Rotation paths and how fast each direction turns (degrees each step)
Each turn is a multiple of 5 degrees from 10 to 175, or 0.
Each row of a path follows its step; steps can be skipped.

step 3: [ 29   5 -17 -36   9 -31  19  13 -30  -8   2 -12  -6 -13  -8   2 -12 -23
  19   9   1  14  -6  14  11  -8  27 -10   0 -31  -1 -17 -26  10 -36 -22
  10   5  29  12 -11  23  14   2  31   8 -16   3   9   6 -15  24  14  -8
   1 -37]
step 7: [ 19  41 -10  -5  -1  -1   7 -10   4  -4   4  -4 -12  14  12   5 -30   7
 -15  -1 -16  -7   0   5  40   9  -2 -11  -8  15 -36   2  21 -19 -12   3
 -20 -13  -2 -17 -17 -24  31 -22  35  -9 -16   7  11  25  22 -40  16  -3
 -23 -17]
step 8: [ 16  24   8 -16  -8  24 -14  11 -20  -5   8 -17   7   2 -35  -2  18 -36
  15 -10  -3 -15 -24 -27 -19  44  12  17 -32  -9   8  -6 -23   9  10 -22
   8 -22  10  -6 -16 -10  -6   0  -5  14  11  11  11   5  15  12  33 -23
   0  33]
step 9: [ 30   9 -21 -26 -14  -8  17   7  -1  -7 -21  10  13   3  11  16 -20  -9
   7   9  22 -33   7   9  18 -17   6  -6 -11 -23 -15  17 -30  13  -7  14
  -7   8  37  -8  21  29   7  31   1  -6 -14  13  32   6 -41  -1   6  22
 -22 -15]
step 17: [ -9  11 -22  -1   6  19   4  15 -21  -2  -1 -14   2  36  17  24  30 -14
  -5  25 -16 -37 -17  12  17  16 -37  -6  -4   2 -17   2 -11  12   6   0
  -7  12  42 -15 -12  27 -18  19  22 -24  11   3   1 -19  -1 -26 -13   0
 -18 -21]
step 18: [ 42  12  14   9   1 -13 -10  19 -10 -10   2  22  11 -21   3  20 -26  16
  10 -12 -33 -11   6  -6  17  39  18 -16 -17 -45  -5   1  -2  11 -19 -10
  -8 -23 -26  10 -16 -10 -15 -15  35   3 -14 -24  -6   6 -15 -23  11  -7
   7  -1]
step 26: [ 21  32 -17   7  -7  11  -7  -8  19   6   1  11  17  11  -4  27 -18 -19
   8 -18  -7 -40 -16  -2  18   4  31 -34 -29  -3 -13   4 -19  -1  -4   0
   2 -10 -20   6  11 -18   7   9  30  28  15  22  19  22 -25  17 -18 -24
 -13 -27]
step 28: [ -3   3 -16 -29   6   6   4   2 -36  -4   7  -2   1 -26  -9  17   1 -25
  -1  41  -7 -33  -3 -32  39  -8  26   2  10  -7  -2 -10 -13 -20 -16  10
 -16   3  28  13  15   5 -23 -29  26 -24   2  -7  -6  18  -1 -15  11   9
 -29  -5]
Speeds:
[ 10  -4  -4   0   2   2   3  -3  -5 -10  -2   6   3   2   9   3   1  -6
   2   7  -3   5   2   2  -6  -1  -1 -11  -1  -2   1   0   6   3  -3   3
  -1   9  -6   2   1   2   4  -6   2   4   7   0  -2  -9   1  -8  -1  -5
  -2  -2] => 95
[  1   0   4  -2   0   2  -3  -5   7   5   0  11  -1   5   3   3 -10   6
  -1  -6  -4  -5   0   5 -10   5   6   3   1   0  -5  -9   6   4  -1   9
  -1  -5  -2  -5   3  -7   4  -1   3   2  -6  -5  -1  -2   3  -3  -2   2
  -3   1] => 130
[  9  -2   5   1   1   6  -2   6  -1  -2   5   2   3   5   5  -9  -2   3
  10   6   5   1   2  -2   3   4  -5  -5  -2  -3  -2  -2   4  -1  -2  -8
   1  -1   2  -3  -2   1   3   2  -3   9  -7  -1  -2   7   7   9   2   5
 -10   3] => 65
[  5  -2  -1   0   3  -3  -2   6  -3  -9  -5  -2  -3  -3  -6  -3   3   4
  -3  -4  -8  -2   3  -4   5  -3   1   3  -2   2  -1  -1  -4   1   3   3
   1   8  -2   4   6  -4   6  -1   7  14 -10  -3   5  -1   4  -1  -1   6
   9  -3] => 170
[-8 -9  4 -4  3 -3  4  4 -8 -4  0 -3 -9  0  2  5  2  0 -3  0 -7  0 -1  8
  4  0  2  3  4 -6 -9 -2  4 -5 -8 -3  3 -1 -5  5 -9 -2  0  4  6 -5  3 -4
  0  2  5  1  0  3 -8 -2] => 100
[ -1  -1  -7  -4   2   1   4   6   3   0  -2   0  -1  -7  -2   0  -3  -1
  -6   2   3   3   2  -1   4   2  -4  -4   4  -3   4  -6   4   3  -1   2
  -8  -4  -1   8   7  -8   2  -4 -11  -6  -6   8  -2   9  10  -7  -2  -1
  -2  -3] => 120

step 3: [ 31 -17 -11 -34  31  18  22  15 -14   3 -17 -10  27  19   0  -8   5 -19
  -1   1  18 -29 -22  25 -20 -15   5   5   5 -21   1  17  21 -13  -5  30
   5  11  10 -16  10 -16  -6   5  24 -14  19  -7   5  37  16 -12  -7  25
  13 -10]
step 6: [  7   8  -3 -21  13  -1  -4  -8  11  15  16  16 -29  39 -14   6  20   8
   4 -27  -8  24  17 -33  -1  28 -13  -8 -19 -17 -36   7   6  -4 -11 -22
 -12  -1  -3  -5 -35 -19  -5 -14   9 -10 -24  11   5  30 -22  25  -1  -1
 -21   3]
step 7: [ -6  26   2   9 -28  18  -5   1  -7  -5  33  -8 -17  10   2   0 -17  -2
 -24   6  24   0  15 -25  -2 -30  -5  22 -17  -5 -19   0  21  11   7  -6
 -58  10  20   8 -13 -18 -13   8 -44   8  -4  17 -10  13  -3  16  -6  12
 -12  10]
step 9: [ 17  -7 -22 -12   4  -4  -6  26 -10  42  10   1  13  -8 -21  35  15   8
  -1  25  17 -23  13   2  10   3 -25 -12  35  -5  21  17  10   7  -1  20
   1  36 -28  24  -4  -4  17   9  21  16  15   9 -14 -10  32  -4 -16 -11
  -3  -4]
step 13: [ -9  10 -14   0  -1  -2  11 -10 -20  -3   9  -7   7 -11  -1  -7   4  -8
  -4  -7  11  11   0 -19  -3  22  34   8   1  12 -12 -28  33   4  17   1
  12   8  -8   0 -12 -46 -13  -2 -15 -22 -31 -26 -17  63   3  14  -4  27
  12  -4]
step 29: [ -2 -19  17  -6  27  19  14 -15 -16   1  11   5   3  14  -7 -36  -3  36
  20 -21   5  -5  -6  20   5   5 -13 -14 -18  18  20   1 -17 -14  -1  15
  -8  -2  -8   3   3  -7 -11 -25 -33  31 -17  13 -23  20  -5  30  28 -19
 -23  29]
step 31: [  4   0  -5  19  -6 -15  23  21   5 -22  17 -11   6  -3   2  22  33   9
  -4  18 -23  -2  17 -28  -5  14 -17 -21  16 -48 -20  -9 -16   0  -9   1
  16  -6  11  10   9 -41   6   7   2  -2 -17 -16  18  24 -13  23  -2  -4
  34  23]
step 32: [ -7  23   3  -3  13 -18  23   7   7   1   7 -16  -4  -6   2  13  -7  -2
 -20  15   9 -19 -25  26 -12 -12  -5   9   5 -21 -36 -13  -8  24 -30 -11
 -18  12 -33  -8 -14 -34  11  37 -13   9  28  11  -9   6  22  18   2  24
  25  11]
Speeds:
[-5  3  2  2  4  4  5  2 -3  5 -1 -9  6 10 -6  1  0  0  2 -3 -6  7 -4 -2
  4  8 -6  8  5  7 -4  7 -8 -1 -2  1 -5  5 -2 -2 -3  3  5 -2  5  2  1  1
 -7  2 -2 -3  4  5  8  1] => 140
[ -5  -2  -6  -1  -1   1  -7   7   1  -5  -3   3   3   5  -2   1   6   1
  -3  -5  -4 -11   4   4   4  -9   9   3   1  -4   4  12  -5   0   8   6
  -2   3   3   0  -3   3   1   2  -4  -1  -5   0   2   1  -3   7   4   3
   6   2] => 170
[-10   5   3   9   1   0   1  -1  -3  -5   1  -2  -6  -3   3   7   7   3
   1   0   0   6   2  -3  -7   2   2   2  -7   5  -4   4   0   2  -3   2
   2  10   4  -8   2   0  -7  -2   0  -1  -9   5   8   4   0   7  -1  -4
  -4   3] => 60
[  2   0   4  -2  -4   3  -8  -1   3  -1  -1   0  -5   4  -2   0  -2   1
   0   6   1  -3  -8   5  -6   6   1  -5  -3   3   9   2   1   0   3   0
   9  -2   1   0  -7   3 -10  -1  10  10   0   9  -5   2  -8  -2   3  -4
   3   6] => 60
[  6  -7   8  -2  -1   2   4 -10  -4   5   1   5   4  -1  -7   2   4  -1
   4   1  -8   0   0   3  -3   0   4   0   0   5  -2   7   6  -4   1   7
   0   0  -3   0  13  -2  -6   3  -5   6  -5  -5   1  -5   5  -3   1  -4
   8   5] => 40
[ 2  0 -2  5 -6 -3  7  1  1  6  4 -1 -4 -5 -5  4 -4 -6 -1 -1  9 -3  6  3
 -4  1  6 -4  2  5 -7  6  2  2 10 -5  0  1  2 -7 -1  5 13  4  0  9  4  3
  1  2 -1 -2  7 -5 -2 -2] => 155

step 1: [-15 -11  -5   5   4  -7 -26 -17  11  -8  24  -8  39   0  12   4  10   0
   5   1  21  -3  17 -22  19  13 -15   3 -33 -36 -12  21  36   2  15 -21
  22  -6 -35  31  26 -13   4  12 -19   8 -11  -6 -31  15   5   2  13  26
  -3   8]
step 2: [ 13   5 -14  -7  29  12 -17 -17  -5  -8 -40 -20  13   6  18 -16 -30  12
  25   1  -6  10   5   6  -8  12   8  -1 -22 -32   1 -26 -10  -9  15 -22
   4 -10  -4  16 -18  39   4  11  19  44   4  26 -19  -5  10 -15  24  24
  -2  -5]
step 3: [ 30   2 -23   4 -10   6 -18 -20 -19 -17 -13 -20   0 -27  13  28 -14  -6
   1   4   0 -17 -33  24  17   1 -30  11 -20  10 -35  -5  -2  -4   6 -12
 -21 -19   4 -13  11  21 -11 -47  -7   6  -2  -8 -25 -14   0 -24 -26   5
 -19  15]
step 5: [ 12 -45  -3  13  19  15 -23   4  12   2  -2 -22  27  -1 -17   4 -14 -13
 -10 -11 -31  18  18  -3  13  32 -10  19  -2 -39 -18  -1  11   3  20 -22
   7  -6   9  40  -9  -5   2 -11  39  13  -1   8   1  18 -28   2   8  18
  -3 -18]
step 16: [  0   6  -4   8  11 -25  -6   0  32   0  10 -43  -1 -28   3   6 -12   4
  -3  21 -30  13   5   9 -28  -5  17  35 -36 -17   4  -9  -4  12  -2 -28
   9  -7 -16  19  11 -12  16 -34  23   6   5  13  -6  -1  27 -34  -8 -21
  -8  20]
step 20: [  9  -4 -27  -8  -9   5   9 -33   6  14  -2 -24  24  -2  10 -12 -30  -2
  -9   0  19  11 -14  -7   6  27   8  30 -17 -46 -38  -3   2 -19   6   3
   7   7 -14  -7  25 -10  28 -21 -11   3  12  -6   2 -14  11  -9  20 -23
  -8  44]
step 30: [-11  -9 -16 -10 -10 -23   7 -12 -19 -19  11   1 -16 -33  10   5  -5 -22
   1 -25 -18  17 -20   3  27  -7   6  -7 -41  -3   5  10  32  36  13   2
  -9 -10 -19  23  18   7   4 -20  -5  -1  14 -24  36 -14 -12 -33   8   1
 -23  18]
step 31: [ -1   4   7  27  -5   2   4 -26   3  -2 -39 -22   4   0  17 -35 -10 -10
   5 -25   8  23  38   4  -4 -11 -28   8 -16 -40 -23  19  24  19  16 -11
  19  24   0   7  -2 -25   7  -1  16 -23  -4  16  17  -1 -17 -12   3  -2
 -21 -20]
Speeds:
[ 2  4  0  3  6 -2 -1 -8  4 -4 -6  3 -7  3  6 -2  0 -3  3 -8 -4 -2  3  6
  1 -1 12  2 -7  1  6 -1  3  2 -8  2  8  5 -6 -1  4 -6 -4 -1  3 -6 -4 -5
 -9  0 -1  2 -3 -3  5  4] => 20
[  0  12 -11  -3   6  -5   0   1   0   1   6   3   2   6  -5   1   1   0
   5  -2  -3   1   7  -9  -2  -4  -6   2   5   3   2  -2   4   1   1  -8
  -4   1  -8  -2   1   1   0  -1   7   0   4 -14   0  -2   3  -1   0   1
  -5  -3] => 125
[ -1  -4  -4   2   0   2   1  -5  15  -5   3  -6   1  -3  -4  -6   5  -7
  -3   5   2   2   2  -1  -1   4 -11   4  -4  -5   8   4   0   1  -4   5
   6   0   3  -2   5  -3   3   5   1   3   1  -5   1  -1   3  -1   4 -11
  -1  -7] => 95
[ -3  -8  -8   2   1   1   7  -2  -7   0   5   2  -6  -1   1   3  -6  -3
  -5  -3  -5   4   1  -4   1   5  -4  -1   9  -3  -3  -3   1   5  -1   0
   5   5   4  -3   4   2  -9 -10   0  -4  -1   0   6  -3  -7  -1   8  -8
   5   7] => 70
[ -5   7  -3   1 -12   1  12  -4   5   0   5  -4   6   7   2   4  -2  -1
  -2  -4   8  -1   1  -1  -4  -5  -1  -6   3 -10   1   1   4  -6  -5  -2
   3  -1  -2  -3   0   1  -3  -1  -6  -1  -9   3  -5  -1  -1   6  -2   6
   1  -1] => 130
[ 7 -3  2 -1 -1  0 -4 -1  7  1 -5 -1 -4 -3 -3  3 -5 -5 -2 -9  1  1  9 -2
 -4 -2 -5  2  6  7  8  1 -2 -1 -4 -5 -3 -5  0 -4  0  5  4 -7  1  1  4 11
 -2 -4  7 -3 -3  4 12  1] => 110

step 1: [-11  12 -12   9  23   4   6   0  27   6  -2  22  34 -16 -11  12  14  -3
 -17  11  45 -20   9  15 -36  -2  13  17  -4  24 -13  25  16   7 -13  -3
  13 -14  36  21   1   6 -14 -22   5   4   9  -7  19 -22  16   6 -13   4
   4 -12]
step 2: [ 31  -7   3 -18   3  15   7 -11 -19   6  33  -3   2 -20 -18 -26   0  30
 -15  31   3 -35  15  -7   2  -4  17  -3  -1   2   6 -32  -5  23 -18   3
   3  13  16  10  -9 -25  18   0 -16  -6  20  -3   7   3 -23  -7 -10 -26
  17 -28]
step 3: [  1  -8   1  30   9   8   0   7  -3 -19  13 -19 -21  13 -17 -12  39  32
   8  13   5 -26   1 -26 -20  -5   6  -2   8  25 -17  40  26  -2  12   2
   2  -2  13  -9 -20  18  11   3 -17  -8 -23   9 -17 -26  27   9  -8 -13
  13   2]
step 8: [  6   9  -1  14   9  -8  11 -21  33 -21  -8 -13   0  -7 -25  -2  11  12
  34 -11   8  12 -12 -20  -1 -13 -12 -28  13  20 -16   9  22  15 -15   5
   9   1  36  26  -3  28  -7  29 -29   0  15   6 -11 -18   5   9  17  22
  16  10]
step 18: [ 36   4  10  -5  10 -26  -1   2  -6  -3   1  -8  17  19 -25  -3  10 -11
  11  16  -9  -4  -2  -9 -50 -25  -9 -24  -1  -1   8  -3 -14  -5   8  21
  13   7  23  -2  -1 -26  -1 -13  10   3   2  -2  14 -28 -24  34  -9 -12
  11  41]
step 23: [  5  -1   7 -17  23   7 -23 -19  -1  -7 -12  -6  51 -11 -27  -6   2  45
   7  27  -4  -2 -11 -20  -8 -24  -3   5   7 -25 -22 -12  -3  -5 -21  -7
 -11  -2  -8  19 -26 -24  20 -14   0 -10  13 -13   2 -19  -9  19  -2 -12
   5  17]
step 27: [ 35   7 -13 -12  -6   1 -21   9 -11 -18 -13   9  -7  14  -6   7  -6 -19
  12  -6  21   2 -14  -7   2 -36  26 -10  11  -9  32 -18 -10  14  14  -8
 -45 -23  26  -1   4   4 -23   0  -6 -12  26 -11 -26  12   5  -2 -19   5
  18  23]
step 29: [ 26   6 -16   4  -3 -30  19 -20  27 -24  28   9   4   2   9 -15 -35   0
   7 -10  31 -14  -3  21   1 -35   3  -8  -5 -13   7   0   4  11 -16 -14
   9  -3  31 -10   7  14   3  12 -23  10  -4  -1 -12  -2 -28  -9  31   4
  29  -8]
Speeds:
[  2   0   0   5   7   1   5  -3  -8 -12   7  -1  -8  -2   1   1  -4  -6
   5   6  -5   0  -3  -1  -4  -5  -8  10   5  -5  -4  -7   4   1   4   0
   0  -2   4   3   5   3  -3   2  -7   3   3   6   0   4  -2   7   0  -2
  -7  -3] => 135
[  3   6   8  -4   7   0   3   4   2   5  -4  -2   6   4   5   3  -4   2
  -4   0   3   2  -5   8 -10   5  -6  -1   1   6   2  -2  -2  10   5  -3
   3   1   1   3   6   2  -5   0   8  -4   9   1  -3   1   3   3   5  -8
  -2   5] => 85
[-1  2  5 -6  5  5  0  1  3 -5 -2 -2  1 -4  6  1  5  1  3  4 -2  0 -2  1
  3  7  9  5 -2  1  5 -1  3 -4 -4  5  0 -1  0 -2 -8 -4 10  1  6  3 -2 13
 -8  0 -6  1  5 -6 -9  2] => 155
[-2  6  3  2 10  5  4  4 -5  3  4  6 -2  3 -2 -3  3 -3 -2  0  5 -5 10 -1
  5  7  4 -5  1  8  1  1 13  5  0 -2 -3  5  4  3  2  2  5  5 -4  9  2 -4
 -1 -2  4  0 -1 -2  2 -9] => 10
[  1   1  -4   3  -8   3   2  -1   5   1  -5   2  -2 -10   0   7  -1  -1
  -5   5  -3   4  -5   0   6   3  -1   3   7   1   2  -6   1  -1  -9  -3
  -1  -4   9   5  -2   2  -1  -1   9   9   8   1   8   3   8  -2  -5  -3
   4  -2] => 95
[ -6   6   6  -4  -8  -4   0   1   6   0   7  -1  -3   5 -11   2   4  -3
  -2  -1   3  -3   4  -4 -11   3  -2   3   4  -6   7  -1   2   0   1   3
   5   6   1  -4   0   4   5 -10   3   1   0   1   7   1  -2  -4  -4  -4
  -6  -6] => 20

step 0: [  7 -11   6  -8 -16 -16   4  33  -6 -38   7  15 -48   2 -27   7  11  27
  -4  12  -7   2 -15   1   6 -18   2 -12  -3 -25   1  15  -6 -11  -4   9
 -11  -8   9  -1 -14 -12  18 -31   2 -21   0 -26 -10  19 -24  19  15  -9
 -23  24]
step 3: [-10 -14  -7  27  -2 -21   8   1 -11 -10  11 -16   6  19   6 -19  -7  33
 -29 -23   2   5 -32  -1  -4  16  23  -7   6  28  21 -29   3 -15  16  19
 -14   6  23  18  16  -1 -21  25   8 -18  10 -16  -8  14  21   1 -20  13
 -21   5]
step 9: [-17 -17  13 -21  -8 -13  -6 -23  -3  20   7  12  13  -7   8 -11  -9  18
   4 -10  -3  23 -32 -12 -25  -9  23  24   6 -17   0 -23 -10   3  17  25
 -20 -28  29  25 -25   7  19 -10  -2 -22 -12   4   1  28   3  -4 -19   2
   4  28]
step 12: [  3   5 -35  -4   5 -33 -12  18   6  -7  13 -22 -37   4   8  -2  16  15
 -25 -16  25  -5 -22  23  10 -14 -11  14   3   4   9  27 -24 -14   0  19
 -16   8  15  -5 -20 -13  -2 -29   3   8 -20   3 -18 -28   1   8   3 -19
 -18  18]
step 20: [-27 -35 -11 -40   3 -23  24  -9   2 -10  20   3 -15  -1 -23  -5  23  21
 -21 -12  -4   5 -22  -8 -19  15  10   4   2   8  22   0 -14  -8   3  13
 -14   7  21  -4 -32  -4 -14 -34  18  -6  -2  -4  13  29 -19  -4   1  -4
   6  13]
step 22: [-12   9 -20   8  -4 -22 -13  -2 -14   9  16 -15 -40 -17  27   9  -4  39
   0 -13  30   8 -17  21  -1 -15  26 -17 -13   7  29   6  11  -8  15 -25
  -8 -21  10  28 -32   4   2  -2   1  -1   9  -8   6  -8  27  18  -7  -1
   8  -5]
step 24: [-12  16 -22 -19 -18 -25 -18   7   9 -17  16  25  13  -5 -22  10  -7  21
 -40  -9  26   2   1   9 -16 -11 -17  15  -4  -4  12  -4  18 -16  18  30
 -20  18  27   9  16  13  11   0  28  -6  11  -5 -20 -24  -1  17   2  -2
  -7  23]
step 30: [ -4 -35  -1   2  11 -15  -2  24  -4   2   9 -16 -27   0 -13 -19   7  13
 -27   6  13 -18 -17  -4 -22 -17   1  -3 -12 -14   8 -11  -5 -43 -16  -3
 -23   0  42  20 -26  23 -10  -1  14   1  -8  27  -9 -14   1  11 -27   2
   2  14]
Speeds:
[ 2 -7  5 -2  6  6 -8 -1  5  9  5  5  6 -3 -2 -1  9  1  0  2 -6 -7 -7 -2
 -7  0  2  4  7  3  5 -4 -2 -1  0 -5  0  6  1 -1  5 -7 -2  4  7 -4  1 -5
  6 -6  4  5 -3 -4 -1  6] => 65
[  0   1  -2  -3  12   3  -2   4   1   4   3  -3  -5  -5   0 -12   7  -2
   0   1  -1   8   5   3   2  -1  -2   4  -3   1  -7   1  -1  -6   1   0
  -7  -1  -1   2  -4  -2   9  -2   1   3  -8   6   1   1   6  -4  -6  -9
   5  -3] => 100
[-1 -3 -7 -3 10  3 -3  2  3  3  2 -4  4  6 -1 -3 -9  0 -2 -7  8 -3  5 -8
 -7 -8  1 -5  2  4  3 -8  6  4 -1  3 -5  1 -5  5 -2  3 -1  6 -2 -2  1  4
 -3  8  2  1 -5  5  4  6] => 175
[ -1   1   4   1   4   0  -1  -2   4   4   7  -5  -6   3   4   2  11   5
  -3  -2  -1  -3  -2  -3  -1  10   8  -7   1  -1   5  -3   1   3  -9   3
  -1  -3   6 -12  -1   2   3  -3  -8   4  -2   4  -9   2  -2  -5  -3   5
  -6   0] => 40
[-4  6  3  7  2 -4  2 -5 -4  7  4  7  1  5 -7 -3 -8  4  0 -2 -7 -3  1  0
 -3  7 -7 11 -5  1  2  4  6 -3 -6  4  0  1 -3  1 -3  5 -3 -1 -6  2  2 -1
  0  0  8  0 -7 -5 -8  4] => 70
